One turn sends every row of this set to another row. A few are shown first. Where does it send the rows asked after them?
j_862: [  3   5  18   1  10 -19 -10 -10   2   4  12  22  44 -19  34  25 -16 -35
  30 -24]
j_370: [-15   8 -36 -42 -18 -29  -5   9 -17  -4 -42   8  -1  38  -4  17 -13 -18
 -33   3]
j_839: [ -8 -17  13 -41  -8   3  -4   6  -9  -8 -36 -27 -17   3  14  13 -36 -45
 -18 -24]
j_609: [ 23 -44  28  -9  -6 -38  -6 -37  -1   2   0  -2 -19 -29  21 -15  11  -6
  17  -2]
j_925: [-24  -8 -32 -26  -2 -22 -32  -1 -30   6 -17  13 -43 -12  15   7   5  13
 -30  31]
j_968: [-14 -35   2  22 -22   3  15 -20 -10  41  26  23 -45 -14  20  -4 -14   8
  -7  12]
j_952: [-30   3   8  16  -1  16  12  -1 -19 -29 -36  30 -15   9   9  26 -38 -28
 -34 -14]
j_61: [ -5 -11  45 -17 -17 -11  -6  14  14  -1 -35 -14  50  12 -19   2 -21 -16
   5   1]
j_703: [ -6 -37  29  -9  -9   8  -1  20   4  45  19   3  16 -35  25  -7 -28 -14
  15  -6]
j_873: [ 15 -33  13 -15  -3 -22  24 -23 -12  -3 -11  12  20   5  24  11 -33 -34
  20 -34]
j_368: [-40  20 -21  37 -18  19   6  13  21 -19  11 -17 -27  11 -13 -13   9   4
 -16 -30]
j_717: [ 16  17  -8   1 -41 -30 -42   4   8  37  -3   0 -11 -24   9   0  37 -22
 -22  29]
j_272: [-49  15 -17  46 -37  11  13   8  23  -4  12  17 -16  18  -8  13  19  14
 -14 -17]
j_311: [  6 -11  -2  13  11 -56 -14   6  10  16  12  25  37 -26  34  -6  19  12
  -5  -8]
j_214: [-28   4  14  34 -23  38  23   3  17 -23  16   5 -17 -15 -17 -23  12 -10
  -4 -33]
j_165: [  2  14 -33 -29   9  19 -24  13  -8 -17  -7 -30  24  14   4  -6 -19 -17
   9  21]
j_874: [-11   2  10   8 -22 -29 -33   5   1  32 -22  35   9 -15 -20  28  10  11
  21  42]
j_721: [-15  19 -18 -41   7 -25 -10  29   9  13 -30  -4  46  14 -13   9  -1 -12
 -30  -8]
j_301: [  0 -35  55  21 -24 -28  22 -33  21 -12 -26   7   0  14  -5   0   5  -1
 -14  -2]
j_142: [-22  34 -18  15 -12   0 -37  12 -28   5 -32  24  10 -15  10  46 -12 -14
 -13  25]
j_453: [-28   1   2  37 -24  18  31  -4  25 -24  26  28   7   2  -8 -13  29   8
  -2 -22]
j_540: [ -3  14 -15 -11 -45  -8  -4  -2   3   9 -15  -1 -48  24 -15 -16   7 -32
 -50  14]
j_724: [-20  -1 -27  23  14 -50  -1 -15  -7 -17  -6  27 -11  10  13 -14  12  28
 -42   1]
j_741: [-27  22  -3  39 -32  12  26   9  20 -19  -1   3  -2  16 -33 -16   6 -11
  -7 -37]
j_771: [-25   2 -35 -27  17   6 -33  34 -11  31  -8   3  -5 -22  -3   8  -5  15
  -7  29]
j_299: [-37  -1   5  34 -34  18   8   1  35 -13  22   5 -24   1  -6 -10  42  13
 -16  -9]
j_236: [ 24  -5  10  -3  -2 -28 -41 -16  20   4  14  -5   3 -23  12  -9  24 -10
  39  23]
j_872: [ -2 -23  -1   1 -31 -49  -6 -29 -22  27 -10  48 -16 -12   3  14  14  10
   2  29]
j_936: [ -7   9  30 -35 -13   6 -17  15  10  30  -9 -22  13 -20  12  12 -15 -56
 -13 -24]
j_72: [ 20 -23 -18 -12   7  20  25 -19  11 -29  14 -13  -8  26  19 -24 -15 -25
  -1  -9]

j_609 goes to j_872
j_874 goes to j_771
j_724 goes to j_540
Now find these:
j_703 goes to j_311
j_214 goes to j_453

One turn sends every row of this set to another row. A few are shown first. Where does it send the rows asked after them?
j_896: [-18 -34  37 -11  33 -15  -3  15 -20  14 -32  35  -7  33  -9 -26  14 -10
  10  -4  23]
j_891: [ -4  16  12  10  42 -21  26  10 -37  -3 -41   0  20   5 -15   6 -13   5
  11 -12   7]
j_618: [-12 -28  32  -5  16  -8   2  31 -34  19  -7  21  -7  27   0 -54  13  20
  11  10  22]
j_176: [-21 -37  41  -6  41 -15  10  21 -24   8 -39  25  12  11   2 -20   6 -19
   7  -3  25]
j_391: [ 12 -19 -17   6 -35  15 -25 -26   6 -14  40 -38  11  -6  17  11 -38  -8
  -8   6   5]
j_843: [ 14  -5  41  22  21  18  47  10 -32  13 -18  12 -12  -1   1  10  27  -7
   5 -19  32]
j_345: [ 24  14  12  22  46 -25   4  11  -9  -8  -3  36 -16  17   0 -35  39  -5
  11  -2  -7]
j_975: [ -9 -36  37  -7  17  -4  16  40 -35  19 -11  14   7  11  13 -48   8  13
  11   6  26]
j_403: [ 10 -15 -19   8 -35  14 -33 -32   7 -14  42 -34   4   3   9   8 -35  -4
  -8   8   4]
j_9: [ -5 -30 -21  17  -6 -13 -43 -32  22   6  57 -33   2  -2  -2   4  -7 -27
 -20   5   0]
j_763: [  6 -13  -4  14 -19  -3 -29 -25   0 -18  68 -34  10 -15  14  -1 -18 -40
 -13   1 -10]
j_195: [  9 -44 -17   4 -17  -4 -32 -15  26  18  56 -34   6  -7  15  10 -10 -29
 -14  -8   6]
j_833: [ 21 -32 -17  -2 -19  12 -23 -48  10   2  56 -39   3   5   8   9  -3 -33
   1   2  10]
j_537: [-19 -29  38   4  28 -11  20  34 -41   8 -16   7  18  -3  12 -46   3   8
   5  14  23]
j_878: [  7 -11  -7  12 -22  -3 -37 -29   1 -15  71 -29   0  -4   7  -5 -13 -35
 -12   1 -11]
j_617: [ 18 -23  -4   2 -30   5 -28 -16   5  -6  71 -28   3  -7  20   0 -16 -36
  -7  -9  -7]
j_799: [ 10  14   6  -6  22 -14   6  10 -27  15 -30  18 -10  43 -27  -4  -1  22
  20 -21   8]
j_596: [ 17  15  15  29  56 -28  16  12 -15 -16  -9  27   1  -3   7 -30  33 -14
   6   3  -6]
j_517: [ 21 -35 -15  -2 -16  11 -16 -44   9   1  54 -43  11  -5  15  12  -6 -36
   1   1  11]
j_90: [ 37   2  14   9  35 -15  10  25  -4   5  -2  40 -16  20  12 -33  39  -4
  17 -13  -2]
j_866: [-28 -18  35  13  34 -18  10  22 -44   0 -14   8  11   4  -2 -51   7  11
   2  23  19]
j_857: [ 15 -30 -15   5 -10   8 -16 -48   6  -6  52 -46  15  -9  11  12  -7 -38
  -2   6  10]
j_641: [-28 -29  39   1  46 -21   4  11 -27   1 -38  26   8  14  -7 -23   8 -17
   3   4  22]
j_489: [ -5  24   7   9  37 -23   8  -1 -34  -1 -35  10   1  28 -32  -2  -5  15
  12  -9   4]
j_333: [ 15 -26 -18   3 -14   8 -27 -53   8  -3  56 -40   2   5   2   7  -2 -32
  -1   6   8]
j_227: [-14 -41  40 -14  33 -12   6  23 -20  16 -35  31   3  22   2 -21  10 -14
  10  -8  26]
j_114: [ 14 -16  -7   5 -28   2 -36 -22   5  -8  73 -25  -4   1  11  -4 -13 -33
  -8  -5  -9]
j_901: [-26 -27  37  -2  42 -20  -5   8 -24   5 -34  32  -3  28 -15 -27  13 -12
   5   3  21]
j_561: [  7 -12 -19  11 -32  11 -31 -34   4 -18  40 -36   7  -3   9   8 -36  -6
  -9  11   3]
j_405: [-24 -17  31   7  26 -15  -2  19 -39   7  -9  17  -5  23 -10 -57  13  18
   5  21  19]
j_296: [ 11   0  14  -6  29 -11  34  25 -30  10 -39   3  21   5  -1  10 -14   6
  18 -25  13]
j_134: [  4 -37 -20   8 -15  -7 -42 -24  26  16  59 -29  -3   4   4   5  -6 -25
 -16  -3   3]
j_591: [ -1  14  37  37  31   7  31 -11 -37   1 -17  14 -21  10 -22   2  32  -3
  -2  -4  24]
j_156: [ 18  -4  38  17  14  19  36   7 -29  20 -14  21 -27  17  -8   5  33   0
   8 -21  31]
j_831: [ 11 -25 -17   8  -8   5 -23 -55   5  -8  54 -44  10  -4   4   9  -5 -36
  -4  10   8]
j_908: [  8   8  35  26  20  13  25  -6 -31  12 -12  22 -33  24 -22  -2  36   3
   4 -12  26]
j_478: [  2   5  41  34  32  10  44  -1 -37   2 -21   8  -9  -6  -8   8  27 -10
  -1  -9  27]
j_382: [ 14 -18 -18   4 -37  16 -29 -28   7 -11  41 -34   5   0  15   9 -36  -5
  -6   5   6]
j_443: [  2 -41 -16  12  -8  -8 -27 -18  23   9  52 -40  16 -19  16  13 -14 -35
 -19  -2   5]
j_14: [ 27   2  19  20  50 -22  29  26 -12 -10 -12  23  10 -13  24 -24  28 -18
  11  -7  -1]
j_132: [ 39  -5  18   7  37 -13  25  34  -5   3  -7  32  -1   1  27 -25  32 -12
  17 -17   1]
j_418: [ 13 -20  -3   7 -24   2 -23 -17   2 -12  68 -34  11 -17  22   2 -19 -41
 -10  -5  -7]
j_819: [ 20  -1  11 -16  17  -6  22  26 -25  22 -33  14   1  29  -8   4  -7  15
  24 -32  13]
j_343: [  8 -15 -17  10 -31  12 -27 -30   4 -18  39 -39  12  -8  14  11 -38  -9
 -10   9   4]
j_909: [ -6 -32 -17  20  -2 -14 -34 -28  19   2  52 -40  13 -16   6   9 -12 -33
 -22   6   2]

j_478 goes to j_843
j_227 goes to j_896
Now find these:
j_90 goes to j_345
j_517 goes to j_833
j_443 goes to j_195
j_489 goes to j_891
j_878 goes to j_763
j_343 goes to j_391
j_618 goes to j_405

One turn sends every row of this set to another row. A few are shown first. Where does it send the rows asked after them?
j_4: [ 24 -12  37  47  14   7 -23 -15  -9  13 -23 -56 -19 -10  11  11 -32  -8
  52 -12  -1 -10  15  37 -57 -26 -24]
j_371: [  3 -32  16   1  -2  46 -36 -29  -6  20   5 -61   0  17  11  -4 -27  -7
  43   6 -44 -47 -46  15 -10  44  -3]
j_836: [ 40 -21  28 -22  -4  35 -49 -59  17  11 -31 -37 -16  -3  49 -58  30   1
   9 -31  21 -27  16   6 -49   8 -10]
j_875: [ 20 -60   9 -15 -33   2 -11 -35  15  19  -2 -50  -7 -13  15 -27   1  60
 -22 -28 -36 -17 -17  -4 -28 -12 -18]
j_581: [ 18  17  -4  21  11  44 -55 -30 -25  17 -21 -60   4  18  20 -37 -28  41
  21 -11  13  -7  35 -22  -9  22  35]
j_646: [ 37 -28 -22  27 -27  31  19  -7 -11  27 -31 -47  15  23 -29  12 -31 -10
  12 -28 -25 -22 -14   9 -52  -5 -16]
j_615: [ 49 -60  26  11  -2  38 -33 -52 -25 -14   4 -27   4  30  -2 -57 -17  11
  42 -41  -9 -36  14 -12  -4  -8   1]
j_429: [ 23 -29  52  17  16  53 -33 -24   9   6 -30 -56  -1  26  23 -12  -6 -11
  43  25 -17 -33 -24  23 -44  57 -34]
j_754: [ 15 -15   7  -4 -32  48 -27 -32 -31  19 -17 -41   6 -15  24 -54 -30  55
  25  21  35 -17   5 -27  -6  23  16]
j_33: [  5 -10  18   8   6  61 -19 -10 -40  28 -12 -84 -38   7  45  -5 -44 -11
  -7  10  29 -11  -4 -46 -27  -5 -33]
j_251: [ 28 -68  -8  -6  -4   9 -12  -5 -11  -4  14 -57  -8 -39 -10  -3 -23  14
  22  -2   9 -31  -2   2 -77 -26 -13]
j_742: [ 18 -32  12  22  46  28 -49 -35 -32  22 -37 -59 -39  16 -22 -20  -8  31
   0 -41  24   0  36 -45 -30  12 -27]
j_261: [ 20 -35  56   7 -30  24  10   3   9  12 -27 -18 -25  18   5  10 -24  14
  16 -11  -3 -34  26 -27 -88  -7 -15]
j_669: [  4   1  42  -8 -10  14 -24 -17   4 -14 -38 -80 -37   7  25 -33 -26  44
 -25 -37  12 -15  13 -11 -68   7 -20]
j_169: [ 25 -14   8 -42 -11  59 -34 -19 -35   9   3 -27  -7  -7  31 -17  31  24
  -5 -42 -21 -28 -14 -32 -27  16  10]
j_999: [ 23  -5  33  50  11   6 -23 -20  -3  13 -26 -47 -15 -12  12   5 -27  -8
  54 -22   1  -9   6  36 -56 -32 -18]
j_358: [ 22   7  38  -5 -17  48 -20 -48  12  23 -53 -74  26  33  19 -21  -9 -16
  -1  -2  25 -33  17   6   2  19 -25]
j_740: [ 41 -40  25  12  -3  20 -31 -25 -12  71 -42 -59 -16   8  43 -23  16  53
   4  12   7   3  24 -18 -21  36  16]
j_818: [ 18 -30  57   8 -19  21   8   7   6  14 -29 -12 -21  16   9  16 -12  18
  16 -15  -2 -32  16 -30 -89 -10 -11]
j_685: [ 25   7  30  20  36  20 -20  -8 -24  16 -49 -61  35  32  45  -7  -9  19
  11 -18   9 -14   1  15 -67  21 -54]
j_676: [ 36 -27 -20  26 -24  35  18  -1 -22  26 -21 -42  13  25 -24  18 -37  -8
  18 -28 -34 -24  -7   7 -56  -2 -18]
j_583: [ 22 -21  -5  22  36  53 -27 -42 -48  24 -41 -15   1  20 -10 -30 -14  23
  26 -16  37 -12   9 -43 -32  13 -60]
j_102: [ 24 -60  -2  -8  -1   6  -9   1 -11  -6   9 -64  -2 -38 -16   2 -23  17
  15  -3  18 -33  -8  -4 -73 -26  -8]
j_52: [  9 -20  -2   8  -5  20 -17 -25 -22  19   6 -29  69   8  27 -16 -27  29
  27 -22 -22 -24 -29   9 -13  -5 -31]
j_941: [ 50 -59  29  32  28  58 -36   5 -39  25   5 -40  15  18  43 -12  10 -14
  12 -27  -7  16   6 -33 -36  17 -19]
j_462: [ 11 -64   8  20  -2  30 -23 -46 -32  59 -19 -16   6 -13   3 -33 -18  19
  29  -7  33  -1 -11 -34   0   6 -51]
j_13: [ 24 -14  16 -17  15  45 -29 -18 -37  25 -12 -88  25 -12  16  19  20  12
  -5   6  -8 -20 -16   3  18  12 -20]
j_543: [ 46 -52  13  -5  -4  29  -1 -67 -14  29 -42 -71 -55  31   7 -28 -13  21
   4  12   5 -53   5 -13 -12 -19 -39]
j_535: [ 15 -54  -3 -17   5  45 -44 -30  22  13   7 -66 -38   6  12  -9   2   7
   4   3 -48 -41 -29  -8 -49  36   0]
j_648: [  9 -22  34  -5   6  66 -48 -24  29 -26 -12 -58 -34  15  20 -30 -14  -2
  13  12  -8 -37  -8 -12 -71  45 -14]
j_670: [  1 -64  25  16 -10  19 -33 -34 -18  56 -19 -47 -31   2 -15 -24 -22  26
  -4 -41  15   6  16 -51   4  13 -13]
j_434: [ 64 -30 -26  15  15  48 -24 -39 -21  34 -43 -44  17  13  16 -33  25  57
   9  26   2  -7  16 -11 -26  26  -9]

j_13 goes to j_169
j_999 goes to j_646
j_676 goes to j_251
Now find these:
j_434 goes to j_754
j_33 goes to j_941
j_648 goes to j_429
j_875 goes to j_669
j_583 goes to j_462

